Some points, one per row:
-4 17 22 -28 30 -15 26 14
7 -7 9 13 35 32 -14 16
-63 77 121 -30 -34 -44 -32 -11
48 -20 -117 -86 29 -6 -16 -59
-36 60 85 -36 -40 -65 11 22
-29 13 65 4 -24 53 8 39
-50 23 122 -39 -15 -50 -7 4
66 -59 -57 -4 17 -52 -29 -26
1 2 85 22 -1 -72 -37 1
13 -56 0 87 -16 92 -18 38
-2 -8 16 -50 25 -58 -13 -37
41 -52 -127 -43 11 -43 23 -26
-16 23 -12 -6 -21 4 54 25
22 more points follow, each with its number after it:
37 -79 -11 60 18 10 -27 -4 0
12 -6 -14 -57 28 -57 1 -35 1
64 -18 -59 -20 34 -7 -18 -33 2
7 -4 -88 -69 40 1 -22 -61 3
10 -70 -65 2 15 59 -38 -17 4
-25 20 92 48 8 32 -22 28 5
-22 -38 55 106 -12 86 -8 63 6
22 62 -37 -8 70 75 44 -6 7
-14 24 -17 8 -49 3 63 42 8
-13 62 51 -118 25 -112 10 -42 9
-32 42 21 13 -37 -2 76 59 10
37 -31 -24 27 29 44 -30 -13 11
37 25 -15 -31 -10 -26 -11 -24 12
-33 14 34 9 -29 -21 1 19 13
-19 84 70 -123 28 -119 3 -33 14
55 51 -78 -127 6 -97 -25 -91 15
-54 2 77 53 11 16 -28 13 16
8 -10 16 43 0 49 -22 4 17
26 -55 -57 23 29 42 -57 -33 18
-23 33 122 -7 -26 -101 -9 26 19
-14 33 35 -46 -25 -64 11 8 20
-28 74 79 -51 -23 -38 -1 -4 21
Which two of these numbered points are nearest to each point below, ignoring the 2 directions in which the first points spread most? Their numbers follow each, nearest first.
85 -37 -124 -14 51 15 -13 -45 > 2 11
-1 44 42 4 -25 -13 -1 8 > 12 21
-41 41 127 59 -7 29 -11 48 > 5 1
31 40 -29 -101 38 -53 29 -26 > 14 9
30 105 12 -84 -10 -72 9 -20 > 15 21
48 -106 -40 55 18 -1 -30 -2 > 0 19
-41 -12 11 80 -59 67 -6 42 > 13 20
12 -44 -86 -25 38 6 4 -24 > 1 9
-31 -48 68 124 15 106 -16 41 > 16 6
-8 6 28 41 -10 33 -12 5 > 17 5
-30 -7 36 1 -18 49 -16 12 > 4 3
22 16 14 -31 12 -20 -6 -12 > 2 1
